In the data rows, 128 means zero.
What is the hidden score of each row? Scores go from 0 to 30, and 15 is about the middle. The score is a weighted sum of the row's numbers plus the product of two more (or one squared), each taken from its middle value.
[180 199 230 192 124 119 144  42 132 234 154 233 137 127  62  50  95 174 127 198 181 101  50 141] >> 21
[170 185 166 169 103 121 175  64 130 146 151 187 129 116  86  58  71 158 110 185 183  82 105 123] >> 12
[165 172 137 183 107 137 166 103 120 111 142 152 105 126  99  67  50 143 114 171 177  79 109 112] >> 13
[190 146 139 203 102 147 186  76 152  97 164 157 112 130  65  87  55 121 110 179 187  82 111 116] >> 12
[174 168 144 174  93 142 169  95 128 118 157 151 118 117  91  70  58 135 107 155 173  83 105 102] >> 13
[200 138 152 217  94 162 175  75 179  89 173 138  89 125  56  98  51 109 113 192 192  82  91 130] >> 11
[184 146 146 195 103 168 160  95 157 103 173 134  87 115 102  75  42 133 105 152 191  82  69 103] >> 10
[166 164 157 172 119 151 167 101 162  93 169 156  98 104 106  69  66 149  89 134 199  91  73 104] >> 5
[167 161 146 194 138 143 136  92 147 116 157 155 105 126 114  55  45 149  98 137 195  92  75  96] >> 13
[160 187 149 159 138 115 147 100 137 138 144 172 126 117 111  39  64 152  86 124 183 112  77  87] >> 9
[155 165 141 194 143 118 162  81 148 134 140 169 117 122  89  51  48 125  89 149 184  94 103  94] >> 10
[176 123 145 242 136 153 160  77 199  95 152 145  90 127  61  83  41 116  90 193 205  80 106 114] >> 14
[180 136 146 216 120 158 154 105 172 103 145 124  76 117  85  64  40 164  87 192 212  71  98 113] >> 15
[185 155 138 176 110 149 148 111 140 119 141 124  98 114  78  59  56 168  83 167 195  85 104 104] >> 13
[182 157 120 168 126 139 152 116 109 120 145 129 107 121 109  42  46 154  88 133 189  96 100  87] >> 12
[167 182 159 183 152 123 143 118 136 129 137 175 109 124  86  53  60 134  85 134 198 107  81 101] >> 11
[159 171 145 187 166 123 171  90 153 106 156 175 114 114  79  75  56  99  69 121 201  83 119 100] >> 10
[163 160 126 171 132 132 166 124 133 159 132 155 114 116 102  57  47 127  81 123 176  83 113  68] >> 12
[159 168 108 166 115 128 164 137 113 161 113 139 113 112  95  53  53 134  95 139 162  83 127  66] >> 13
[135 193 136 160 131 105 163 158 118 159 106 158 109 101  93  68  63 132  96 145 180  78 119  83] >> 9
[152 186 133 176 130 109 154 141 135 140 100 165  91 126  65  91  67 114 106 186 188  89 114 105] >> 9
[140 208 135 157 147 103 152 150 118 141 105 185  99 122  89  79  63 117 105 143 189  81 120 101] >> 7
[162 174 117 169 136 105 149 118 135 143 113 180 109 135  82  99  45  95  99 169 186  88 126  94] >> 10
[160 153  92 160 116 108 169 122 120 124 121 151 118 122  95 109  44 112  98 184 184  59 163  93] >> 16
[176 140 140 193 109 124 173 129 154 131 125 174  78 130  63 121  47 116 114 229 200  72 120 123] >> 8
[192 145 138 202 102 149 186 110 161 108 141 158  68 124  38 130  45 123 126 230 211  47 137 144] >> 8
[202 152 120 173  79 146 182 120 113 125 141 142  66 115  78 100  27 150 124 216 209  43 125 123] >> 10
[188 176 126 126  65 125 176 135  86 141 145 156  99 113  97  95  48 169 128 179 194  62 120 105] >> 12
[168 168 118 150  88 133 177 153  90 138 142 156  76 121 118 100  44 148 140 162 190  63 107  98] >> 8
[153 192 171  96  90  94 127  77  76 196 149 172 195 116 118  98 146 199  91 167 145  96 101 121] >> 15
[159 149 159 152  92 113 123 101 116 168 139 180 153 146 118 100 105 165 128 189 140 140  66 126] >> 17
[136 149 129 121  89 102 141 111 100 151 129 172 161 137 141  98 100 156 125 154 126 146  87 113] >> 12
[136 137 111 139 109 105 124 110  96 151 128 173 152 159 170  79  81 142 134 134 103 173  64  89] >> 15
[121 131 110 123 122  99 126 110 123 141 128 189 164 155 170  95 104 121 112 108  89 196  60  74] >> 9
[ 97 146 102 127 139  75 126 114 102 119 109 181 163 154 190  76 112 141 103 119  84 191  85  79] >> 9
[ 85 144 113 132 147  61 139  93 117 132 109 195 173 150 176  89 114 126 101 134  91 172 113  95] >> 9
[ 72 175 118  65 130  49 114 139  95 175  80 211 192 149 203  78 140 154 100  96  56 215  89  62] >> 9
[ 56 172 106  76 148  39 102 135 110 152  78 218 200 169 209  89 149 144 108  90  47 239  99  63] >> 11
[ 61 103 106 144 157  67 136 107 151 168  78 201 166 171 171 107 119  91 128 122  43 221 115  80] >> 10
[ 42 146 121 117 147  59 138 133 137 170  60 195 163 149 166  95 141 118 128 120  43 210 135  89] >> 8
[ 43 147  87 123 160  10 129  86 138 175  47 223 197 193 142 109 141  66 155 149  29 255 147  90] >> 5
[ 44  94  90 168 125  72 182 116 144 152  76 159 144 156 155 126  92  75 162 164  37 159 182 102] >> 11
[ 59  97 118 177 118  90 169 109 171 138  92 160 136 155 121 145 106  84 164 169  56 145 166 121] >> 16
[ 61 121 119 146 109  92 177 126 144 128  99 144 127 128 130 132 114 116 157 156  73 128 167 127] >> 15
[ 71 137 109 109  82  91 149 137 108 166  93 126 139 128 147 119 106 138 176 141  61 135 152 104] >> 17
[ 92  96 104 156  85 108 149 109 134 144 107 118 130 147 122 145  92 106 182 180  76 138 135 121] >> 16
[ 84 102 121 127  62 110 165 126 141 141 120 112 133 119 131 156 110 138 186 172  87 121 152 128] >> 17
[ 91 131 114  92  49 102 140 133 104 153 110 104 144 131 136 146 115 144 194 159  68 149 117 123] >> 15
[ 71 137 106  96  67  96 136 142  92 137 115 108 144 125 162 138 114 144 203 138  73 139 122 123] >> 17
[ 61 165  87  64  92  66 145 145  37 143 118 106 163 115 186 127 114 124 173  96  67 144 127  99] >> 19
[ 37 184  77  24  88  47 115 204  15 187  94 131 182 122 255 111 133 159 171  58  39 180 109  40] >> 14
[ 40 178  97 100 128  32 100 139  74 203  90 164 196 157 175 140 127 101 195 109  45 192 111  82] >> 20
[ 28 155  98 114 142  25 102 131 116 166  89 174 196 160 183 152 126  97 169 129  60 190 126  86] >> 15
[ 54  81  91 170 166  65 136 111 147 155 105 155 160 166 148 172 102  45 164 143  62 182 129  94] >> 15
[ 31 154  68  52 132  49 122 215  59 174  66 141 176 132 243 105 149 157 132  59  29 197 138  32] >> 13
[ 52 124  87 141 166  53 128 114 112 194  89 168 192 171 147 135 123  71 165 101  34 198 145  69] >> 23
[108 202  75  67  81  85 169 228   0 164 127  93 183  89 177 127 183 168 132  76  92  92 156  63] >> 17
[114 142 104 158 120 104 175 182  70 135 153 130 164 119 108 203 175  79 149 115 115  97 154  98] >> 14
[ 99 170  72  78 100  92 178 251   1 149 116 106 157  98 174 161 191 130 139  65  92 107 166  58] >> 16
[130 108  86 173 107 118 166 162  84 160 135 107 154 142  90 224 169  44 171 139  93 100 164  94] >> 23
[119 129  80 115  98  88 170 188  43 168 132 111 157 119 158 187 166  91 140 114  94 101 154  65] >> 14
[116 117  86 155 119  94 188 151  78 135 160 128 169 121 128 214 160  59 143 119 111  76 179  84] >> 20
[ 98 148  85 106  97  89 156 216  36 170 131 111 165 112 178 186 170 116 146  91  88  85 158  52] >> 16
[128  82 125 200 113 112 170 125 150 154 162 135 165 141  68 246 157  42 163 168 114  84 156 110] >> 15
[135  83  93 150  82 120 170 143  97 145 162  93 162 120 128 208 148  99 147 143 101  81 159  78] >> 20
[121 108 122 179 113 114 176 131 101 128 177 103 163 111 112 202 142  98 145 133 127  58 162 107] >> 18
[137  88 103 164 111 128 164 150  95 123 179  91 164 118 124 197 140 105 138 115 116  79 141  80] >> 15
[151  92 118 181 134 134 173 139 106 115 178 112 142 121 107 188 146  93 126 113 129  98 121  94] >> 13
[137 101 117 143 121 124 185 173 100 110 161 112 130 104 133 179 173 127 110 114 130  94 138  90] >> 12
[137 102 122 178 143 132 159 136 108 135 168 120 137 125 124 178 140 104 130 107 131  79 132  88] >> 15
[166  79 118 188 121 148 175 115 133 126 174 106 137 124  88 180 149 104 125 141 135  79 153  98] >> 20
[138 129 119 115 104 120 177 156  79 148 158 112 156  95 144 144 163 149 112  97 123  80 150  69] >> 20
[157  97 118 188 114 130 181 124 111 137 155 106 128 125  95 163 141 118 139 159 135  82 138 100] >> 17
[118 154 103  81  85 103 180 189  46 157 140 108 160  91 164 131 167 170 121  79 108  87 161  54] >> 20
[132 117 104 134 100 107 178 158  76 148 135 117 141 122 125 166 161 114 145 131 107 110 133  75] >> 14
[113 141  94  98 102  88 168 172  48 153 126 131 153 120 163 148 165 132 139 100  96 119 135  64] >> 15
[111 156 112 125 123  80 151 154  74 147 113 150 150 138 122 169 171  97 144 128  95 131 132  97] >> 13
[100 149 114 145 158  86 118 159  86 149 114 168 139 156 161 159 141  91 143  97  98 136 108  78] >> 13
[111 133 111 130 145  82 122 152 111 166 100 172 142 158 151 158 144  89 133 123  92 154 110  80] >> 13
[116 116 101 173 157  99 133 141 122 137  99 159 119 164 125 156 131  80 136 151 103 130 147 104] >> 19
[124  97  97 147 140  98 166 125 124 131 112 150 125 140 123 174 126  79 118 161 113 102 171 109] >> 16
[ 79 212  66   2 133  51 130 243   0 158  63 143 136 108 255  93 154 178  84  41  73 140 139  36] >> 9
[101 137 122 163 183  67 138 131 139 139 101 214 150 168  98 188 152  62 139 153 114 152 154 128] >> 10
[ 94 155 124 114 153  64 131 147 116 160  84 200 139 151 141 168 143 101 126 153 105 134 156 115] >> 10
[131 219 161  88 141 115 142 203  65 156  78 188  78 115  91 157 192 160 136 154 171 100 136 170] >> 6
[141 171 117  90 128 134 123 191  83 158  82 170  76 145 119 166 154 127 152 134 148 114 147 135] >> 12
[139 162 102  96 132 131 112 192  89 158  84 165  79 146 128 153 147 119 158 119 140 121 156 123] >> 15
[143 145 112 122 123 126 139 145 115 163  89 155  81 147  90 169 135  85 156 156 147  93 181 148] >> 15
[157 119 106 144 119 143 138 122 136 120 114 131  81 145  76 213 122  67 145 187 167  57 196 170] >> 17
[166 140  89 101  97 137 152 166  76 131 120 120  89 126 122 161 117 117 143 144 159  70 186 136] >> 18
[180 132 122 137 115 142 151 143 109 119 135 140  80 137  83 188 126  86 142 163 170  72 165 162] >> 13
[187 122 140 155 104 149 143 128 141 126 145 151  67 139  80 193 117 102 149 190 186  65 147 173] >> 11
[201 124 135 145  90 178 149 140 131 124 148 131  56 131  78 175 116 113 158 172 179  60 153 172] >> 12
[172 162 107  55  82 155 144 196  56 137 126 122  69 106 155 141 136 148 138  97 146  87 136 120] >> 12
[170 168 131 124 123 134 142 147 109 115 135 165  72 132 103 155 142 115 150 139 172  90 142 165] >> 7
[182 150 113 116 114 137 132 139 112 136 127 165  84 149 121 141 139 116 148 127 153 112 138 130] >> 13
[178 150 112 124 126 149 130 160 109 125 114 152  67 149 117 140 152 104 142 113 136 123 131 129] >> 14
[185 120 125 180 150 159 132 111 165 108 142 168  60 163 106 148 135  81 135 128 159 112 135 144] >> 18
[186 113 115 157 121 178 148 119 142 123 134 123  51 134  96 145 136  85 125 133 143  75 169 137] >> 17
[191 125 124 136 101 171 141 139 144 129 126 126  55 127 105 143 154 125 128 149 151  86 153 140] >> 15
[166 133 115 115  93 167 154 147 116 144 131 106  61 105 126 138 139 128 139 128 149  58 163 131] >> 15
[173 151 119 109  96 159 143 153 106 134 123 121  71 114 107 144 155 124 144 128 149  88 147 140] >> 14
[168 123 129 130 114 161 150 129 142 122 142 135  72 122 110 166 140 101 139 120 163  84 136 143] >> 12
[161 124 117 128 128 159 153 120 127 120 149 127  81 115 127 164 136  96 128  99 156  71 145 125] >> 16
[161 117 134 130 140 167 139 126 159 124 152 145  86 123 119 168 145  98 120  92 153 102 112 114] >> 6
[162 113 115 109 131 158 140 128 140 126 131 143  78 118 130 148 157 111 111 108 138 121 112 107] >> 11
[160 122 130 135 128 161 147  94 169 118 136 137  94 115  85 165 164 105 124 136 142  94 154 140] >> 16
[162 120 150 167 128 173 123 114 174 136 128 133  60 127  95 142 132 116 145 154 155  97 115 156] >> 16
[169 140 112 123 107 163 141 133 120 132 123 112  81 112 115 108 132 141 133 127 145  93 146 131] >> 15
[153 156 116 104  92 143 157 154 102 155 113 122  77 101 127  96 130 155 149 128 142  94 147 119] >> 12
[135 173 113  97 104 118 146 137  96 131 114 132  97 110 128 122 138 132 137 130 150  88 150 126] >> 15
[140 162 116 130 120 120 166 129 108 114 130 145  98 113  93 144 137 100 143 133 159  82 174 145] >> 18
[176 188 207 123  83 160 127 157 144 172 129 171 124 119  58 104 214 216 125 152 141 139  91 155] >> 24
[164 129 157 143  76 165 120 112 150 136 129 119 102 135 106 106 155 174 142 165 144 119 113 148] >> 20
[139 140 152 116  84 146 146 100 135 123 148 117 122 108 123 107 141 152 132 121 146 108 134 138] >> 15
[137 147 130 113  86 137 149 104 108 107 142 102 127 113 117 109 142 137 132 120 136 111 143 143] >> 15
[128 147 139  99  76 138 147 159 110 134 121 104 113 114 125 118 156 145 156 118 123 127 124 136] >> 12
[127 149 136  96  65 129 165 118 107 151 127 106 134 110  95 132 153 109 169 124 107 119 141 141] >> 18
[ 95 178 101  82  68 120 154 159  70 129 131  90 145  96 150 112 148 137 177  73 100  99 168 111] >> 26
[116 137 105 109  77 117 146 137  89 158 129  98 142 127 131 141 138  88 181 101  92 136 119 101] >> 15
[118 121 122 147 101 127 159 124 134 132 139 113 127 127 105 160 151  62 173 111 100 133 118 121] >> 14
[128 100 121 169 101 154 180 122 158 132 157 103 111 116  98 157 138  56 171 101 103 115 132 116] >> 16
[120 121  99 156 113 151 156 111 126 111 160  91 130 115 138 140 133  75 147  72 102 103 126  84] >> 18
[140 139 109 149 114 141 169 123 126 109 154 104 136 104  89 127 172  82 137  86 104 123 140 100] >> 18
[143 144 117 157 118 130 159 126 129  95 143 113 121 116 101 130 175  94 127 107 118 114 136 113] >> 14
[150 149 125 142 103 132 137 141 131 115 138 112 127 126 107 125 180 106 137 112 109 126 137 109] >> 18
[144 135 131 140  96 132 156 123 146 124 147 115 134 114  99 133 183  94 138 109 109 111 154 115] >> 17
[141 132 125 141  74 151 179 146 129 127 138  78 109 103  84 133 177  98 159 113 105  87 168 123] >> 18
[146 159 119 120  70 151 161 164 106 144 136  87 115 105 103 118 179 112 170  77  92 113 139 101] >> 18
[121 165 137 130  83 124 160 118 135 131 151  98 134  97  88 141 173  83 167 100 118  85 160 130] >> 20
[131 187 143 127  78 113 139 131 124 145 139 111 140 111  87 117 169  99 175 105 118 106 137 127] >> 17
[157 123 135 190  88 135 165  83 177  83 162  95 113 122  56 156 141  52 166 152 148  85 155 155] >> 16
[192  68 140 233  75 181 163  71 208  70 210  50  83 118  81 149 101  69 170 161 168  45 143 139] >> 20
[217  79 145 201  49 188 172  71 172 103 218  33  92  97  83 119  97 117 156 152 164  48 113 115] >> 17
[190 119 178 178  51 184 164  90 176  94 210  49  90  77  76 126 122 148 154 155 185  42 102 145] >> 14
[195 129 159 138  27 178 161 111 141 111 192  46  97  77  81 108 124 175 166 155 172  72  91 141] >> 13
[193 112 159 183  55 188 160  81 157  84 207  40  82  89  62 128 110 135 175 153 187  56  93 163] >> 15
[190 123 159 144  31 184 158  96 148 101 202  42  97  79  78 123 118 158 175 157 180  68  95 155] >> 15
[190 128 150 140  24 166 162  82 130 117 200  57 103  88  89 106 108 159 186 161 171  79  83 150] >> 12
[184 108 144 163  38 173 181  67 136 102 217  49 107  88  91 121  97 129 183 149 171  61  85 143] >> 17
[196 103 146 209  47 181 195  46 152  84 229  48  89  91  70 121  84 124 175 173 192  49  82 157] >> 11
[203  40 169 162  60 197 162  57 165  91 205  90 106 102  97 136 127 201 126 220 174  99 101 151] >> 11
[181  83 168 132  38 183 171  59 117 108 207  73 121  87 112 125 120 209 143 188 159  79 106 161] >> 15
[201  53 173 164  42 200 169  48 150  89 215  92  95 109 100 134 110 188 160 206 164 124  51 167] >> 9
[175  87 163 156  61 190 172  43 128  76 223  86 110 100 127 111 110 186 149 163 163 101  67 164] >> 14
[182  72 152 157  52 197 155  74 128  81 203  74  96 115 136 113 117 199 157 178 151 124  53 152] >> 12
[163  78 143 156  68 185 141  49 125  93 212  76 126 119 150 113 110 185 149 154 145 111  64 144] >> 16
[163  76 178 174  93 185 153  52 167  81 216  95 114 107 117 131 122 171 139 170 162 121  51 173] >> 11
[166  52 152 167 100 196 155  48 164  56 222  77 113 109 138 135 124 166 119 148 157 122  59 155] >> 12
[169  58 171 164 116 197 153  37 180  65 225  99 119 106 125 132 134 167 109 148 165 133  48 170] >> 11
[159  70 142 120  99 180 130  61 135 105 195  94 133 108 177 100 131 203 111 133 133 151  37 127] >> 10
[123 114 142  98 139 152 111  93 112  96 171 125 147 111 189  95 155 190 101  88 120 173  38 120] >> 12
[106 109 132 122 166 138 113  83 138  70 171 135 163 128 167 118 168 161  93  99 124 172  82 137] >> 14
[ 99 142 141 110 173 100  85  94 103 102 123 141 160 144 178  90 159 172  90 130 116 182  75 146] >> 8
[103 134 123  68 157  85 113 135 107  94 109 164 167 141 183  93 190 182  82 118 104 216 103 133] >> 6
[ 99 113 122 129 175  93 118 107 135  93 114 174 159 162 170 102 175 154 106 127 105 201 135 147] >> 13
[ 92 116 134 122 164  92 131  95 140 112 111 159 162 151 151 119 173 132 102 138  96 164 161 158] >> 12
[105  73 121 147 164 122 117 104 152 104 127 144 143 167 168 128 145 129 113 129  95 168 143 135] >> 18
[100 102 105  92 123 108 126 139 110 130 106 118 166 146 175 107 173 176 112 121  76 169 169 116] >> 16
[116  77 151 157 105 122 145  82 147 127 126 120 122 150 126 130 128 145 156 211 112 131 149 191] >> 6
[108 111 132 103  90 119 146  89 106 127 141 105 145 129 143 135 118 148 150 160 104 109 157 170] >> 20
[106 141 107  85  83  92 117 124  66 134 125 116 163 145 191  99 112 187 161 141 101 139 131 139] >> 17
[ 75 196 101  39  93  56 100 166  30 136 107 130 192 144 213  88 142 205 148  98  84 166 133 109] >> 17
[ 42 227 127  41 121  36  58 203  41 184  77 164 191 158 220  98 160 180 162  76  63 204  99 101] >> 24
[ 50 169 132 112 160  39  90 153 121 143  78 174 167 179 146 137 153  97 164 136  85 210 123 148] >> 19
[ 44 152 141 106 158  38 101 140 141 166  81 179 166 170 160 138 139 100 151 144  87 193 139 141] >> 13
[ 45 146 124 125 159  49 100 149 125 162  68 154 150 166 157 122 111 115 160 153  88 165 162 151] >> 18
[ 42 164 116  96 144  38 112 156 108 169  66 150 158 149 156 117 113 127 154 152  92 152 185 147] >> 12
[115 239 167  61 165  87  63 230  34  22  80 144 102 121 184 127 240 255  36 167 196 110 106 182] >> 1
[139 192 197  94 186  90  60 188 114  93  84 214 103 163 121 155 217 200  86 183 196 161 106 217] >> 12
[146 148 142  85 157 103  72 152 108 116  85 176 120 174 127 152 173 171 109 169 171 139 176 203] >> 17
[156  77 103  78 150 130  88 157  93 106  92 126  99 180 170 167 144 139  98 148 141 151 166 167] >> 11
[158  95 144 127 172 127  88 132 122 134 108 170  97 181 131 157 138 131 121 165 157 146 155 201] >> 21
[136 100 160 120 186 135  87 132 140 130 126 176 102 169 156 160 125 127 108 130 158 121 146 189] >> 13
[133 130 148 108 193 115  87 150 115 119 101 177  92 161 158 135 133 162  98 151 174 132 150 192] >> 14
[140 134 160 122 219 118  72 157 139  95  96 199  79 178 144 134 145 158  95 135 182 157 139 198] >> 16
[136 151 146  61 207 109  50 183 111 142  64 198  90 183 187 108 148 164  80 100 143 193 111 153] >> 17
[129 145 165 123 250 106  48 143 163 135  74 245  87 201 162 107 137 131  92 102 157 205 109 167] >> 25
[135 117 152 140 245 110  72 107 178 146  69 233  80 198 147 102 112 109  87 130 155 185 132 165] >> 19
[121 121 135 105 230 127  73 141 167 152  61 212  83 181 169  95 116 126  72  92 128 180 147 134] >> 17
[117 119 137 124 248 127  83 138 180 112  58 210  72 178 149 104 128 121  65 101 146 175 158 153] >> 13
[123 120 142 127 247 130  75 115 184 138  65 209  82 180 143 104 112 112  70 101 143 169 151 150] >> 16
[133 109 103  98 198 129  91 125 158 141  54 164  97 166 141  90 116 133  66 126 127 159 194 131] >> 13
[114 119 146 145 234 128  88 126 184 126  74 195  83 166 139  97 101 126  77 117 160 143 169 157] >> 16
[121 117 124 100 210 132  84 144 164 125  67 166  98 156 151 103 115 143  63 102 145 148 176 131] >> 15
[116 136 151  98 216 114  56 151 165 150  53 191  97 166 154  96 118 152  71 121 147 178 129 137] >> 16
[122  98 121 125 210 122  94 119 174 109  69 166  99 164 133 109 106 138  76 144 155 146 191 153] >> 15
[143  70 109  92 169 137 108 135 163 140  70 149 103 158 142 110 117 152  79 135 130 164 180 125] >> 12
[119 100 131 108 173 132 104 115 162 141  86 151 117 151 128 113 116 149  92 128 135 135 189 141] >> 19
[127  73 104 107 173 139 117 117 142 113 102 122 119 145 148 127 106 134  86 111 131 134 184 119] >> 20
[101 139 111  52 171 108  80 189  91 119  70 133 125 143 193 102 151 188  81  82 114 169 153 108] >> 14
[ 87 153 129  60 182  81  80 159 114 135  79 169 161 153 165 118 167 153  89  76 114 183 164 116] >> 16
[ 83 120 140 115 204  89  89 115 151 148  85 166 156 163 134 141 141 105 103 101 118 160 170 134] >> 18
[103  63 133 173 215 120 107 107 180 134 102 152 121 167 132 151  95  81 110 122 129 144 155 136] >> 18
[ 96 101 115 133 200 116 112 135 124 133 101 128 136 143 154 119  98 122  89  89 126 118 187 112] >> 21
[106 106 123 110 178  97 119 162 124 142  81 137 139 137 151 115 124 157  87 133 134 141 179 114] >> 12
[110 104 129 130 190  99 116 127 142 121 103 153 154 151 127 136 127 135  90 130 143 137 179 123] >> 18
[136 185 166 114  92 133 134 119  80 190 155 133 185  98 121  98 147 204 111 115 138  64 140 101] >> 22
[143 163 128 105  76 105 152 133  70 161 140 123 188 108 115  99 141 177 118 131 132 112 132  92] >> 18
[114 164 119 114  93  97 135 137  69 131 140 111 199 120 130 118 134 147 124 110 122 115 141  91] >> 22
[ 89 187 108  96 118  81 122 186  45 128 127 116 191 113 161 117 145 139 121  68 110 122 135  80] >> 17
[ 84 189 120 107 140  67 108 194  68 136 110 137 189 133 147 124 157 123 123  81 108 152 131  92] >> 16
[ 94 198 131  94 131  57  85 188  89 178  89 170 207 156 129 108 175 124 143  78  80 204 115  79] >> 24
[ 81 200 117 106 140  32  82 153 108 146  82 167 212 171 125 109 174 108 130 109  86 203 152 104] >> 24
[ 66 157 112 136 167  49  98 149 122 111  91 141 185 168 142 134 149  65 121  97  87 168 172 114] >> 18
[ 86 132  98 131 131  52 118 145 139 102  93 120 187 159 109 149 174  94 132 153  93 161 224 142] >> 17
[102  99 104 134 115  80 107 157 128 121 106  98 172 168 140 149 151 100 142 140  84 151 196 129] >> 23
[ 85 157 130  64 102  63  92 193  92 143  83 110 180 146 155 140 186 136 137 115  71 178 164 130] >> 16
[ 87 137 138 110 116  66  73 170 126 141  88 124 172 174 145 147 171 123 166 142  80 184 147 153] >> 28
[ 59 151 132  96 126  70  57 183 118 129  93 108 173 165 166 149 165 139 167 117  82 158 174 160] >> 28
[ 90 101 136 140 159  86  88 131 142 132 114 111 158 167 124 160 136  72 158 121  94 167 151 173] >> 21
[102  57 159 201 173 111 109  96 205 100 146 103 140 156  93 181 112  63 154 167 139 116 184 206] >> 22
[127  58 149 149 140 134  82 122 172 133 151  73 149 142 127 153 100 116 140 133 123 123 157 164] >> 25
[116  92 128 138 156 128 104 123 136  81 162  53 160 119 122 144 116 135 122 112 141  96 194 174] >> 24
[152  49 149 201 163 152 113 107 162  89 176  37 134 125  87 158  94 116 129 159 173  84 166 197] >> 24
[172  39 164 167 108 168 126 119 170 124 178  24 126 102  71 161 100 156 138 202 182  71 163 208] >> 18
[169 103 160 114  87 150  92 152 110 123 158  28 130 109 108 129 100 211 149 184 180  89 130 202] >> 22
[166 110 168 124 100 148  95 148 119  96 166  48 128 121  95 143 111 196 159 182 195  90 135 222] >> 21
[142 147 147  75 106 127  71 164  89 107 161  58 157 122 138 134 119 200 152 127 175 101 135 186] >> 17
[160  90 147 143 127 144  90 125 125 116 175  56 142 137  99 155  93 137 157 157 181 106 127 200] >> 24
[159  78 127 143 142 165  86 150 114  90 176  36 133 134 130 151  96 136 138 116 169  97 135 178] >> 23
[166  64 171 190 157 167 113 114 167 109 190  50 123 120  68 172  96 115 137 170 207  72 140 223] >> 22
[177  85 145 143 139 182  93 161 134  92 181  31 112 111 102 156 105 165 127 136 202  76 138 196] >> 21
[165 120 149 145 159 161  81 147 117 112 181  46 138 110 107 137  93 163 121 120 214  58 148 190] >> 22
[164 137 162 114 161 132  93 154 116 123 172  75 153 110  99 129 111 169 110 135 219  78 139 188] >> 17
[202  43 151 157  66 195 134  83 171 110 182  97 123 122  91 196 173 182  98 225 147  99  99 150] >> 15
[178  63 149 139  78 190 133  98 129 109 186  94 121 108 142 146 144 203 123 169 150 103  85 149] >> 16
[174  65 162 163  94 191 136  66 155  99 202 108 121 119 118 148 135 182 126 164 162 114  78 169] >> 15
[171  63 165 162 105 192 143  63 166  97 203 107 111 110 126 139 128 176 119 156 168 120  66 171] >> 12
[161  73 162 159 105 191 139  56 154  96 199  92 115 106 125 134 113 177 120 162 167 105  80 174] >> 14
[159  82 154 149 100 179 138  58 152  70 201  79 126 100 119 133 128 197 120 176 176 103 104 187] >> 15
[176  68 149 141  90 184 137  76 132  88 188  79 113 111 129 124 123 188 120 174 163 129  69 178] >> 7
[175  53 169 166  99 187 151  37 169  70 210  90 112 112 110 147 117 175 131 203 185 109  83 212] >> 11
[180  65 170 176 105 197 131  40 155  74 213  90 102 115 118 129  97 184 130 182 187 112  63 213] >> 12
[197  44 157 164  99 211 136  58 162  69 218  83  96 116 131 125  97 194 122 177 181 126  57 194] >> 12
